128 stands for zero in the data rows.
Here is a table of points, one per row:
[133 188 149 102 160 128 174 127 151 178 137 125 133 134 152 157  88 129
 154 177 109 196 120 175 114 144 163 219 110 187 110 157]
[133 142 136 161 101 152 161 120 148 163 143 141  99 141 154 117 109 167
 140 121 142 149 124 168 180 116 132 158 130  90 127 103]
[ 87 139 171 106 102 208 103 102 146 138 106 124 123 115 129 149 136 180
 135 132 136 133 148 154 111 171 128 100 147 127 152 179]
[122 184 138  88 145 114 118 251 154 145 111 143 105 140 182 109 128 153
 153 133 173 117 199 126 147 132 140 136 199 129 141 115]
[119 102 131 137 126 136 116 175 172 143 163 199 130 242 129 210 161 158
 150 150 115 149 133 236 163 128  86 165 157 171 125 165]
[185 145 210 134 123 162 105 121 135 137 132 145 136 128 129 106 147 180
 151 128 183 146 139 182 128 133 126 130 145 146 119 104]
[125 138 129 107 183 118 144 146 150 170 175 173 118 147 255 142 133 172
 125 125 156 108 142 125 144 157 114 145 100 131  94 177]
[117 153 121 131 146 122 150 156 149 115 153 182  97 162  86  94 162 125
 153 199 125 154  78 108 129 151 111 171 199 121 134  85]
[159  96 156 155 107 150 115 124 142 158 122 135 130 120 157 132 143 134
 111 144 131 140 125 122 135 138 164 122 117 149 139 107]
[116 115 144  95 155 167 128 111 122 107 134 113 153 166 126 144 139 150
 109 127 137 117 138 149 121 162 115 130 115 128 138 186]
[193 111 164 129 122 158 120 131 110 148 111 139  95 137 152 135 149 119
 102 136 156 121 142 115 132 131 176 153 113 143 105 122]
[203 150 158 119 220 136 152 125 107 133 117 131 134 138 125 153 110 173
 122 154  90 131 128 192 215 149 171 107 175 126 162 127]
[143 123  80 114 149 159 156 146 145 133 116 110 143 146 121 143 141 137
 109 112 144 130 120 118 104 156 120 138 179 128 103 134]
[145 183 146 112 174 120 163 137 167 174 138 110 151 130 150 154  95 137
 151 202 113 190 118 152 102 143 183 176 150 205 105 156]
[113 125 146 189 145 110 186 130 130 145 125 140 136 149 137 161 134 130
 144 196 188 122 179 175 117 158 133 185 144 147 173  88]
[150 111 141 124 148 178 171 131 134 121 140 139 132 130 146 134 145  86
 195 107 151 191 134 100 107 134 122 120 175 107 135 139]
[117 156 122 131 152 143 159 110 138 174 126 175 147 119 101 190 129 156
 126 119 190 135 143 101 187 120 164 110 163 187 223 139]
[161  97 138 194 127 167 157 170 106 183 146 115 128 129 138 114 159 151
 154 150 152 155 152 151 141 120 183 198 218 111 192 170]
[137 157 133 150 107 124 151 168 180 107 146 110 115 119 148 126 231 106
 155 108 146 174 117 169 215 147 167  75 136 218 121 167]
[146 138 145 160 100 125 147 118 158 151 144 135 136 142 138 116 114 153
 132 120 141 138 115 162 159 160 131 174 112 117 148  99]
[117 137 147 135 153 118 148 162 179 104 144 123 106 133 137 137 235 131
 165 101 150 174 113 134 250 149 180 137 135 188 116 165]
[135 170 133 133 126 146 140 112 123  99 145 162 178 162 173 139 127 127
 166 176 154 185 249 130 142 153 126 135 135 120 130 137]
[134 203 126 124 145 136 111 197 140 137 131 143 148 128 146 112 109 144
 161 121 134 118 191 129 112 173 143 135 118 136 203 119]
[112 127 140 126 155 104 121 154 166 103 144 108 105 136 121 160 115 159
 114 147 157 103 139 136 159  91 167 122 124 143  98 121]
[142 165 151 116 185 124 102 135 144 168 128  93 172 137 122 176 206 150
 155 243 111 108 145  93 151 135 137 166 139  86 162 143]
[140 174 123  98 150 123 111 242 140 139 158 146 191 138 163  98 125 148
 123 129 138 126 204 126 146 165 139 165 158 132 172 115]
[121 165 139 127 184 133 140 148 124 200 121 129 198 153 135 159 222 126
 190 128 134 136 118 126 165 127 144 133 109  66  97  92]
[157 157 122 125 183 152 163 111 115 185 118 181 112 122 105 184 135 131
 102 114 164 135 155 115 165 129 190 107 120 159 195 143]
[172 149 170 123 140 157 133 127 159 129 165 126 124 164 105 107 122 156
 145 130 219 137 149 180 160 140  78 149 100 149 123 114]
[ 91 112 159 128 127 130 127 142 103 157 248  99 111 172 100 129 122 185
 148 142 182 123 141 166 125 114 146  99 118 169 116 130]
[114 149 145 175 121 134 208 108 148 129 112 141 150 139 144 170 126 132
 146 171 166 111 196 155 145 144 145 201 158 105 158 158]
[165 157 144 171 121 122 103 111 142 126 115 135 123 143 114 133 145 143
 112 122 118  99 144 124 126 109 138 150 155 210 101 110]
[114 114 200  98  92 121 172 150 129  96 191 137 212 137 168 150 142 212
 148 126 141 122 117 130 110  68 191 114 173 110 139 190]
[121 186 114 158 188 132  98 128 150 149 177 127 136 126 233 135 123 141
 101 128 157 137 125 169 133 152 107 112 146 127 177 126]
[128 160 125 134 138 147 108 148 116 182 121 143 164 137 164 130 172 133
 168 184 185 174  98 154  97 147 212 166 119 208 116 150]
[171 154 173 152 123 185 132 180 227 142 138 174 126 227 133 251 132 139
 141 129 155 122 132 125 103 182 155 142 165 131 136 132]
[144 135 121 165 118 160 125 121 172 144 131 140 153 142 132 121 107 164
 126 135 151 116 144 122 198 115 143 162 117 142 100 120]
[152  94 113 139 173  99 146 157 124 126 138 135 137 132 138 165 127 162
 166 123 136 239 221 106 123 148 133 127 108 133 137 147]
[122 149 140 140 118 164 170 114 172 133 146 142 112 172 180 116 190 143
 170 112 108 148 185 124 166 128 165 158 126 190 167 124]
[119 105 155 151 122 134 191 177 149 167 115 125 136 128 126 130 128 100
 151 189 168 128 198 203 122 111 147 136 138 133 179 190]
[144 133 107 150 102  93 138 129 135 231 142 103 164 124 128 186 145  99
 170 109 104 128 155 113 108 152 124 111 133 114 128 144]
[144 114 141 140 173 144 160 122 140 110 164 133 188 148 157 140 144  82
 195 152 195 177 165 163 133 182 145 110 230 126 120 107]
[130 141 118 143 121 130 141 132 140  91 136 136 157 137 145 164 170 165
 153 255 178 197 137  93 141 157  90 135 123 150 163 127]
[136 194 135 101 138 138 109 226 147 130 150 150 165 116 167 104 133 123
 123 124 142 128 177 129 129 154 120 165 136 140 210 117]
[128 133 100 138 170 126 112 156 146 129 108 140 159 116 134 149  94 130
 249 127 131 111 104 157 109 125 204 174 131 164 115 150]
[203 157 148 146 145 176 131 104 205 135 196 126 140 134 103 106 124 199
 158 121 197 139 149 139 143 157 132 164 112 105 131 164]
[145 139 110 156 132 157 118 120 166 125 133 145 154 139 122 109 139 140
 101 128 157 107 140 138 173 107 152 159 120 149 102 130]
[192 126 158 138 124 120 110 135 140 142 105 133 109 129 133 134 112 135
 118 138 156 132 143 141 177 132 148 126 112 122 112 128]
[137 136 140 158 105 153 164 102 177 124 167 127 115 149 185 143 180 140
 173 123 100 146 187 118 153 142 165 155 120 202 205 124]
[203 121 129  92 110 182 211 137 107 176 118 178 159 111 144 164 149 186
 133 146 137 132 135 172 142 130 171 116 175 146 122 108]
[ 83 124 186 226 157 166 142 165 150 161 115 133 164 118 145 124 111 156
 141 135 138 149 136 136 164 151 126 148 187 130 133 147]
[136 131 202 216 149 146 165 168 142 183 103 110 149 131 161 124 137 145
 147 144 148 126 128 126 115 146 133 101 137 144 157 202]
[148 115 108 162 134 139 138 145 142 144 118 128 170 131 131 146 161 113
 142 184 221 124 173 170 141 103 143 180 144 136 182 212]
[135 122 136 109 154 133 176 126 133 178 142 196 211 128 107 176 119 142
 120 119 181 130 135 104 223 138 157 131 139 191 185 136]
[197 108 145 174 189 160 193 174 106 171 146 120 128 130 122 108 176 146
 141 132 163 119 157 142 102 117 122 197 177 186 157 217]
[163 154 156 112 144 149 161 120 118 194 166 168 145 113 129 204  91 134
 132 127 157 122 132 128 235 117 147 127 221 196 168 131]
[134 174 129 145 188 131 137 143 125 178 140 121 214 139 117 154 241 142
 174 142 132 135 130 125 153 147 128 137 118 130 135 114]
[130 173  86 145 150 113 159 117 127 143 137 160 189 164 209 120 146 160
 111 100 168 116 136 161 141 158 114 143 157 129 110 149]
[119 129 133 114 111 128 117 124  87 119 160  76  85 194  98 154 124 177
 140 124 152 121 145 148 142 235 143 147 172 130 158 198]
[107 136 210 195 136 158 170 184 132 159 114 129 156 120 139 129 125 150
 117 132 123 148 130 133 146 124 124 153 166 124 137 170]
[ 88  97 171  85 189 213 118 147 133 132 130 141 139 116 136 136 142 159
 129 126 159 136 110 147 124 193 118 146 105 129 163 155]
[127 222 139 114 116 141 153 142 130 160 138 125 143 130 142 154 147 136
 139 197 193 203  99 134 147 150 212 216 160 166 109 169]
[125 116 123 160 188 172 102 149 129 162 125 122 123 127 137 127 148 100
 147 189 153 122 153 217 137  82 124 159 164 141 172 173]
[138 190 129 133 103 113 138 147 144 133  96 123 147 110 133 157 144 101
 176 116 114 141 108 117 125 115  83 117 159 125 147 173]
[205 143 145 122 156 154 182 128 154 122 117  97 217 146 151 123 122 160
 135 167 109 110 100 161 168 183 100 105 157 200 188 119]
[179 157 123 131 146 172 164 128 109 146 104 142 145 131 136 150 120 201
 142 150 112 135 120 184 178 124 166  94 150 132 176 127]
[138 145 110 154 158 115 108  97 146 130 142 111 139 127 124 158 135 131
 121  90 152 143 117 136 129 181 134 137 207 122 120 192]
[150 156 130 154 123 142 137 112 116 123 178 173  99 150 147 113 130 116
 179 192 104 136 111 103 160 139 116 136 174 106 126 177]
[ 82 111 164  94 120 188 119 108 137 148 129 122 150 146 130 136 140 144
 115 123 132 126 135 145 123 185 132 157 215 134 107 121]
[226 109 178 144 116 165  92 125 103 137 137 137 149 114 165 146 131 142
 124 136 132 123 152 141 163 130 140 173 117 166 105 117]
[139 103 180 130 167 128 169 104 125 120 147 141 155 153 162 161 119  59
 190 140 178 174 171 157 126 164 120 112 130 116 129 126]
[115 134 193 201 118 152 198 153 142 155 126 134 178 117 140 146 127 156
 126 127 139 143 142 122 126 133 105 181 113 133 142 162]
[140 153 130 134 157 127 115 147 127 118 117 137 148 156 140 134 167 164
 141 149 135 255 126 107 120  98 111 126 170 144 149 160]
[ 99 152 111 146 104 124 171 168 132 106 159 119 136 153  96 134 123 145
  94 132 115 117 151 147 110 111 207  89 115 163 106 108]
[139 167 126 140 139 140 136 115 137 111 150 152 176 151 168 130 139 141
 161 172 136 181 255 133 131 127 121 109 193 145 108 151]
[130 120 170 208 130 141 141 185  84 106 170 150 156  95 145 159 140 142
 120 129 112 142 132 165 150 179 119 174 143 140 118 149]
[137 134 142 137 163 161 160 138 166 114 149 127 103 177 171 118 180 127
 168 117 105 160 163 132 189 138 194 164 118 143 201 123]
[138 150 129 132 113 130 195 119 123 103 195 135 172 160 173 126 139 134
 114 119 143 129 101 168 126 107 184 155 124  93 190 112]
[180 126 174  87 153 160 219 130 125 200 118 161 127 126 127 148 136 174
 136 132 123 141 117 172 128 142 118 113 158 172 181 105]
[126 101 121 124 128 132 123 139 134 137 124 138 150 126 126 149 133 119
 112 100 138 156 109 141 131 167 108 154 104 114 134 152]
[132 165  88 149 132 103 161 143 147 162 120 126 117 147 198 134 134 177
 116 120 156 132 121 131 110 165 111 121 142 128 154 137]
[136 166 111 145 158 119 113 151 134 149 170 130 119 132 246 138 130 159
 129 124 160 124 115 129 126 171 123 146 175 132 171 126]
[148 146 159 173 136  78 106 113 157 163 146 255 160 213  89  54 145 149
 139 129 124 142 124 122 122 203 159 114 165 135 158 202]
[136 208 147 107 154 140 135 117 110 163 132 140 171 147 164 140 163 122
 144 161 116 171 123 217 150 126 174 193 112 159 113 224]
[191 174 188 185 114 212 111 203 162 139 184 157 127 209 126 195 125 120
 128 129 144 137 130 124 117 171 148 132 157 133 158 158]
[193 149 172 140 146 162 119  99 207 140 180 133 133 141 110 102 143 184
 143 122 188 135 157 160  96 123 129 151 174 143 122 116]
[121 153 159 153 162 107 133  94 129 104 179 140 132 154 155 138 139 147
 111 115 156 129 110 156  87  93 165 157 138 134 210 106]
[135 112 143 147 169 134 144 120 175 124 149 139 108 183 181 128 169 140
 158 127 100 167 193 114 171 133 174 175 119 176 209 120]
[147 123 134 127 135 191 151 148 188 149 183  87 153 227 127  93 149 100
 125 129 102 159 130 102 168  93 148 119 131 171 110 143]
[133 161 108 146 156 131 124 140 116 110 114 151 150 128 120 152  76 124
 214 126 106 155 109 167 112 106 131 176 104 186 126 145]
Along one direction, these points spread out more than along any other. Take the direction at right angles to it along which they spread out most. Go by this last direction. How far along it is each point below, from 0 to 99? 50 is the average, and the first point above lies past it. One standard deviation of the points above along it is 16.
[156 112 139 193 128 139 107 183 207 125 156 255 130 145 131 214 181 144
 140 161 152 164 118 216 134 156 142 150 151 120 139 137] 45
[208 109 171 163 105 147  85 134 122 146 121 123 164 128 165 130 121 155
 146 154 169 131 138 150 192 162 177 117 112 141 128 124] 52
[120 136 162 140 178 106 152 143 143 101 169 134 144 151 158 124 137 155
 117 131 156 125 102 153  94 105 176 115 121 135 185 106] 44
[117 189 140 144 140 136 109 159 104 204 149 125 160 121  99 167 215 138
 172 135 124 158 179 143 143 139 120 123 103 142 149  98] 61
[119 141 119 139 170 138  97 153 160 197 145 126 182 132 124 123  66 132
 157 183 106 212 129 161 122 135 204 154 113 165 140 156] 68
[132 196 148 124 166 124 107 143 110 176 142 130 143 112  91 181 218 145
 157 115 108 154 202 134 138 127 128 167 141 120 133 129] 58
[201 110 128 136 121 152 136 186 255 137 186 155 143 144 127 206 169 130
 123 153  82 153 126 191 127 147 125 135 136 100 146 168] 44
[ 93 105 149 111 108 176 119 130 116 127 133 123 182 147 138 153 142 161
 122 129 136 124 138 156 125 220 139 135 148 143 139 150] 30
[196 143 164 109 140 142 139 127 186 135 151 118 116 141 107 112 128 172
 141 131 206 137 163 163 140 160 137 126  98 107 124 159] 33
[114 149 152 237 224 169 244 191 139 147 121 119 145 127 116 118 136 158
 121 138 153 140 160 174 137 201 151 127 138 125  90 143] 46
[132 113 182 182 204 140 179 152 138 109 150 143 173 115 144 154 135 147
 132 122 134 115 139 122 132 138 143 190 173 150 143 175] 50
[153 151 137 129  93 123 177 161 114 117 164 183 104 148 124 104 145 113
 169 188 122 147  98 101 148 152  97 142 109 124 133 172] 45
[175 160 170 202 181 220 140 230 125 110 172 198 147 218 160 245 120 160
 141 125 165 132 125 115 123 130 138 112 123 142 115 153] 37
[123 159 108 141 155 156 154 117 133 129 191 228 109 127 139 106 152 132
 149 203 110 108 149 116 127 176 136 106 110 129 126 181] 42
[120 142 141 138 164 121 150 119 159 142 196 222 105 112 147 110 142 125
 145 196  98 116 160 119 121 175 141 103 162 136  99 135] 39
